50 stands for zero in the data rows.
Here is a table of points, one per row:
tensor([64, 84, 44, 33, 70, 70, 46, 77, 79, 50, 32, 39, 44, 47, 59, 71, 67, 41, 20, 68, 99, 70, 59, 61])
tensor([62, 40, 37, 49, 99, 75, 29, 51, 65, 27, 31, 24, 43, 46, 63, 46, 31, 68, 13, 33, 45, 23, 33, 62])
tensor([30, 49, 50, 53, 41, 58, 80, 53, 46, 55, 53, 47, 62, 57, 30, 72, 61, 47, 49, 57, 48,  0, 49, 42])
tensor([53, 58, 25, 28, 51, 43, 28, 33, 52, 53, 58, 60, 80, 60, 41, 43, 56, 50, 19, 48, 44, 51, 52, 48])
tensor([44, 49, 38, 69, 60, 60, 53, 57, 47, 56, 52, 48, 45, 45, 48, 34, 74, 88, 99, 39, 61, 80, 46, 57])
tensor([35, 53, 76, 53, 47, 45, 48, 68, 24, 45, 15, 43, 41, 60, 54, 60, 53, 50, 43, 16, 57, 49, 49, 47])
tensor([58, 29, 51, 84, 70, 40, 34, 59, 72, 39, 54, 50, 62, 48, 46, 76, 59, 86, 58, 46, 90, 52, 55, 61])
tensor([52, 23, 65, 40, 47, 51, 37, 39, 44, 54, 52, 39, 54, 13, 26, 17, 31, 30, 58, 40, 45, 35, 39, 19])
tensor([17, 65, 39, 13, 51, 53, 42, 52, 55, 33, 79, 43, 77, 36, 41, 57, 52, 60, 31, 62, 41, 39, 61, 45])
tensor([66, 26, 18, 61, 43, 73, 74, 59, 51, 36, 36, 99, 41, 35, 47, 92, 72, 32, 58, 48, 32, 20, 44, 47])
tensor([49, 43, 57, 46, 49, 48, 33, 43, 48, 56,  8, 51, 41, 21, 56, 57, 51, 45, 33, 46, 61, 71, 49, 63])
tensor([33, 59, 56, 62, 68, 54, 57, 59, 59, 49, 30, 34, 74, 24, 48, 68, 36, 99, 43, 37, 38, 35, 35, 41])
tensor([48, 70, 43, 61, 41, 66, 69, 54, 56, 47, 58, 63, 52, 57, 11, 69, 50, 61, 59, 55, 61, 27, 60, 38])
tensor([ 0, 35, 66, 24, 42, 45, 26, 45, 56, 46, 99, 74, 49, 26, 65, 60, 57, 37, 57, 50, 57, 49, 48, 50])
tensor([52, 40, 26, 60, 45,  0, 66, 41, 62, 79, 47, 48, 60, 76, 73, 59, 55, 52, 70, 89, 53, 16, 84, 72])
tensor([61, 77, 86, 43, 82, 46, 81, 40, 62, 49, 32, 67, 54, 39, 56, 58, 49, 36, 54, 56, 47, 32, 46, 50])
tensor([49, 81, 42, 71, 36, 72, 77, 23, 45, 35, 48, 75, 55, 41, 41, 53, 61, 54, 39, 53, 30, 65, 40, 42])
tensor([47, 32, 33,  9, 50, 34, 60, 43, 42, 58, 53, 49, 60, 48, 48, 47, 45, 37, 50, 29, 64, 50, 63, 40])
tensor([39, 53, 41, 47, 48, 58, 73, 41, 53, 47, 51, 64, 67, 55, 49, 49, 58, 54, 48, 16, 39, 23, 58, 37])
tensor([50, 59, 20, 41, 55, 10, 66, 33, 71, 69, 46, 59, 49, 42, 67, 33, 68, 58, 67, 81, 57, 74, 68, 38])
tensor([45, 49, 51, 59, 54, 34, 29, 28, 54, 53, 66, 99, 65, 56, 56, 62, 53, 62, 28, 35, 23, 48, 63, 58])
tensor([51, 39, 44, 43, 36, 62, 31, 40, 30, 69, 30, 39, 45, 41, 38, 31, 27, 26, 59, 71, 57, 54, 42, 32])
tensor([51, 49, 31, 55, 45, 52,  4, 26, 26, 49, 14, 19, 55, 39, 60, 75, 58, 55, 59, 66, 61, 55, 23, 39])
tensor([66, 25, 55, 37, 32, 59,  9, 74, 79, 59, 39, 71, 38, 44, 39, 33, 38, 52, 57, 55, 32, 41, 52, 73])
tensor([42,  0, 29, 22, 74, 26, 50, 39, 36, 19, 72, 23, 73, 83, 69, 54, 54, 56, 35, 71, 22, 63, 65, 49])
tensor([44, 62, 34, 60, 32, 61, 67, 60, 59, 55, 62, 37, 45, 40, 38, 33, 48,  6, 65, 29, 31, 54, 88, 84])
tensor([80, 71, 93, 43, 56, 38, 38, 27, 26, 37, 75, 62, 56, 51, 74, 42, 45, 54, 44, 62, 48, 58, 57, 57])
tensor([46, 48, 45, 29, 42, 55, 59, 83, 32, 46, 55, 72, 54, 99, 18, 53, 62, 52, 79, 55, 51, 99, 27, 61])
tensor([58, 39, 32, 57,  0, 56, 45, 68, 77, 27, 64, 41, 60, 63, 30, 30, 34, 26, 45, 46, 56, 42, 52, 75])
tensor([56, 78, 62, 62, 62, 67, 70, 48, 43, 51, 60, 58, 50, 51, 38, 59, 52, 44, 59, 39, 84, 28, 60, 46])
tensor([74, 99, 73, 55, 44, 30, 24, 53, 51, 18, 56, 44, 68, 48, 45, 13, 39, 38, 65, 53, 33, 18, 35, 29])
tensor([69, 29, 35, 70, 15, 29, 79, 52, 50, 57, 68, 52, 59, 41, 72, 60, 53, 64, 63, 84, 30, 55,  3, 98])
tensor([43, 48, 47, 30, 23, 68, 51, 46, 62, 49, 71, 42, 58, 49, 50, 74, 25,  8, 64, 43, 36, 71, 64, 48])
tensor([55, 38, 52, 47, 45, 47, 63, 56, 28, 55, 33, 47, 58, 26, 57, 34,  3, 23, 36, 45, 61, 62, 51, 42])
tensor([57, 50, 86, 45, 65, 58, 89, 47, 37, 48, 48, 57, 40, 57, 36, 31, 70, 38, 61, 72, 78, 29, 25, 49])
tensor([41, 56, 53, 61, 58, 77, 40, 20, 65, 58, 21, 23, 68, 49, 71, 59, 75, 52, 69, 39, 56, 69, 70, 55])
tensor([46, 36, 55, 36, 54, 43, 54, 65, 26, 49, 54, 80, 42, 76, 82, 56, 62, 65, 67, 65, 32, 78, 99, 32])
tensor([74, 95, 59, 51, 73, 29, 42, 31, 55, 32, 71, 48,  8, 26, 53, 35,  9, 61, 69, 55, 35, 68, 48, 55])
tensor([36, 57, 57, 58, 53, 41, 42, 88, 34, 48, 41, 24, 42, 62, 37, 65, 50, 36, 50, 39, 64, 53, 52, 50])
tensor([45, 58, 63, 49, 54, 61, 48, 79, 36, 63, 39, 20, 36, 40, 64, 52, 67, 52, 27, 26, 50, 54, 38, 50])
tensor([32, 46, 60, 84, 56, 30, 41, 96, 67, 51, 49, 32, 69, 53, 51, 46, 66, 42, 59, 32, 39, 48, 59, 66])
tensor([66, 24, 77, 75, 62, 38, 33, 17, 53, 31, 51, 40, 50, 54, 53, 71, 49, 57, 33,  3, 59, 52,  7,  6])
tensor([29, 11, 65, 75, 24, 40, 24, 32, 34, 58, 73, 61, 31, 64, 48, 26, 73, 39, 14, 61, 59, 50, 69, 39])
tensor([47, 68, 58, 49, 51, 49, 80, 49, 50, 59, 51, 66, 41, 45, 51, 62, 54, 72, 53, 56, 42, 27, 45, 29])
tensor([41, 35, 52, 27, 41, 62, 62, 27, 44, 57, 35, 24, 15, 33, 35, 42, 32, 41, 53, 53, 38, 55, 51, 49])
tensor([49, 57,  0, 34, 63, 42, 43, 55, 31, 99, 99, 45, 45, 40, 63, 57, 60, 49, 36, 32, 58, 41, 45, 60])
tensor([67, 78, 86, 41, 71, 67, 58, 50, 50, 42, 76, 43, 47, 55, 38, 37, 44, 42, 52, 94, 58, 55, 31, 52])
tensor([60, 11, 71, 33, 43, 44, 41, 54, 26, 70, 35, 59, 43, 42, 38, 64, 16, 64, 65, 63, 43, 55, 41, 78])
tensor([60, 55, 55, 67, 56, 82, 51, 57, 29, 62, 46, 64, 52, 39, 56, 47, 87, 56, 62, 48, 19, 16, 44, 36])
tensor([47, 22, 54,  9, 51, 46, 29, 47, 42, 61, 78, 61, 62, 53, 26, 47, 53, 64, 55, 33, 71, 41, 58, 52])
tensor([52, 57, 48, 96, 68, 41, 58, 61, 48, 56, 40, 44, 53, 65, 60, 48, 63, 32, 64, 45, 75, 65, 50, 65])
tensor([99, 76, 81, 43, 50, 39, 38, 22, 31, 38, 66,  4, 27, 71, 57, 26, 46, 66, 60, 50, 23, 34, 47, 41])
tensor([ 0, 57, 68, 41, 35, 18, 43, 31, 37, 71, 45, 66, 56, 54, 55, 48, 39, 52, 37, 53, 34, 48, 51, 50])
tensor([53, 54, 55, 53, 66, 48, 42, 46, 69, 48, 46, 43, 53, 44, 47, 66, 80, 56, 97, 59, 68, 62, 47, 76])
tensor([36, 36, 42, 35, 13, 49, 73, 57, 91, 49, 73, 54, 76, 82, 99, 42, 60, 26, 64, 35, 52, 53, 13, 43])
tensor([53, 60, 36, 24, 54, 42, 51, 28, 42, 55, 53, 77, 51, 78, 49, 52, 64, 55, 52, 52, 71, 52, 61, 84])
tensor([99, 58, 24, 39, 48, 55, 76, 39, 39, 10, 36, 62, 45, 45, 60, 65, 51, 59, 57, 32, 52, 24, 54, 45])
tensor([75, 88, 41, 58, 48, 52, 61, 67, 19, 37, 65, 30, 41, 56, 46, 40, 38, 69, 37, 66, 31, 51, 35, 25])
tensor([ 0, 54, 24, 54, 56, 42, 50, 30, 52, 31, 54, 76, 30, 78, 58, 34, 45, 41, 35, 48, 39, 57, 30, 88])
tensor([42, 62, 54, 61, 63, 71, 45, 93, 53, 54, 41, 44, 55, 64, 94, 61, 52, 59, 78, 67, 52, 57, 61, 64])
tensor([55, 25, 56, 72, 12, 51, 61, 46, 60, 55, 66, 28, 58, 61, 35, 37, 19, 54, 47, 20, 42, 47, 68, 89])
tensor([48, 29, 48, 48, 36, 60, 42, 59, 30, 61, 28, 66, 56, 22, 72,  0,  0, 53, 48, 59, 69, 41, 38, 43])
tensor([48, 66, 36, 14, 30, 23, 60, 69, 52, 61, 52, 62, 60, 47, 48, 54, 68, 59,  8, 36, 46, 60, 59, 50])
tensor([35, 43,  9, 48, 63, 44, 44, 31, 47, 81, 70, 66, 67, 70, 51, 44, 45, 65, 25, 50, 46, 67, 30, 52])
tensor([46, 44, 45, 69, 34, 76, 95, 41, 48, 38, 47, 53, 55, 39, 32, 39, 63, 85, 36, 68, 43, 46, 57, 42])
tensor([32, 36, 48, 58, 30, 57, 46, 59, 75, 49, 47, 32, 46, 49, 50, 57, 25, 39, 59, 45, 51, 83, 58, 27])
tensor([90, 65, 91, 50, 66, 70, 68, 62, 60, 78, 51, 54, 57, 75, 38, 39, 63, 46, 52, 52, 58, 56, 54, 25])
tensor([48, 22, 48, 31, 47, 48, 43, 52, 61, 59, 50, 18,  0, 38, 26, 39, 65, 30, 26, 65, 25, 31, 42, 21])
tensor([43, 63, 72, 45, 56, 62, 42, 46, 19, 47, 38, 23, 46, 28, 52, 61, 60, 52, 35, 14, 48, 40, 55, 74])
tensor([60, 38, 52, 55, 44, 71, 49, 63, 84, 59, 53, 51, 15, 62, 46, 20, 43, 24, 34, 38, 62, 44, 70, 36])
tensor([42, 59, 29, 45, 42, 53, 41, 31, 49, 48, 32, 62, 86, 77, 38, 32, 52, 57, 29, 55, 60, 43, 73, 36])
tensor([23, 62, 47, 18, 45, 51, 58, 45, 54, 46, 56, 46, 49, 75, 44, 58, 44, 46, 30, 48, 58, 47, 60, 42])
tensor([63, 66, 32, 92, 50, 16, 42, 51, 29,  6, 63, 41, 12, 24, 62, 54, 45, 71, 65, 53, 80, 64, 47, 24])
tensor([39, 37, 55, 59, 57, 62, 60, 50, 97, 45, 62, 20, 77, 38, 60, 76, 41, 47, 58, 51, 67, 55, 63, 72])
Along one direction, these points spread out more than along any other. For each point below, how far along it does it lie, from 0 to 99? The average is 50, and the first point in the table lies past the average. One standard deviation of the points above along it is 16.
tensor([69, 51, 40, 80, 48, 49, 27, 38, 61, 46, 45, 37, 62, 25, 57, 50, 99, 49, 65, 60, 42, 67, 48, 65]) 56
tensor([47, 69, 73, 87, 60, 99, 50, 59, 33, 59, 57, 51, 36, 65, 69, 54, 48, 62, 31, 76, 77, 61, 66, 68]) 64
tensor([64, 35, 53, 38, 31, 53, 39, 50, 55, 43, 42, 53, 16, 57, 48, 74, 21, 12, 45, 53, 48, 54, 48, 53]) 49
tensor([43, 67, 62, 81, 58, 28, 26, 40, 62, 52, 26, 30, 71, 51, 30, 87, 48, 48, 26, 43, 22, 35, 26, 13]) 67
tensor([56, 41, 50, 83, 99, 58, 75, 58, 41, 27, 48, 65, 77, 32, 28, 63, 48, 21, 44, 58, 32, 65, 56, 40]) 61
tensor([21, 56, 54, 33, 51, 59, 29, 58, 34, 12,  0, 38, 39, 59, 43, 51, 55, 55, 64, 45, 63, 26, 41, 57]) 62
tensor([67, 47, 45, 57,  6, 54, 19, 51, 42, 99, 44, 67, 52, 41, 49, 85, 12, 45, 72, 67, 48, 57, 56, 44]) 42
tensor([54, 45, 63, 43, 54, 33, 66, 71, 34, 58, 33, 32, 53, 39, 27, 42, 52, 39, 37,  9, 56, 69, 37, 58]) 57
tensor([37, 44, 15, 43, 90, 28, 21, 46, 45, 69, 45, 73, 40, 59, 47, 22, 29, 18, 49, 44, 41, 45, 47, 49]) 37
tensor([83, 48, 63, 50, 45, 27, 52, 63, 55, 39, 37, 61, 43, 10, 65, 40, 77, 59, 52, 86, 56, 83, 45, 66]) 61
tensor([55, 38, 31, 56, 58, 75, 64, 63, 49, 10, 53, 74, 59, 36, 45, 49, 57, 63, 59, 63, 35, 40, 55, 24]) 56
tensor([54, 65, 78, 35, 47, 33, 51, 38, 71, 36, 59, 73, 33, 45, 48, 34, 64, 90, 45, 55, 54, 63, 49, 34]) 59
tensor([49, 38, 43, 48, 58, 64, 62, 51, 98, 97, 44, 42, 24, 73, 37, 40, 18, 62, 59, 34, 25, 56, 46, 53]) 43
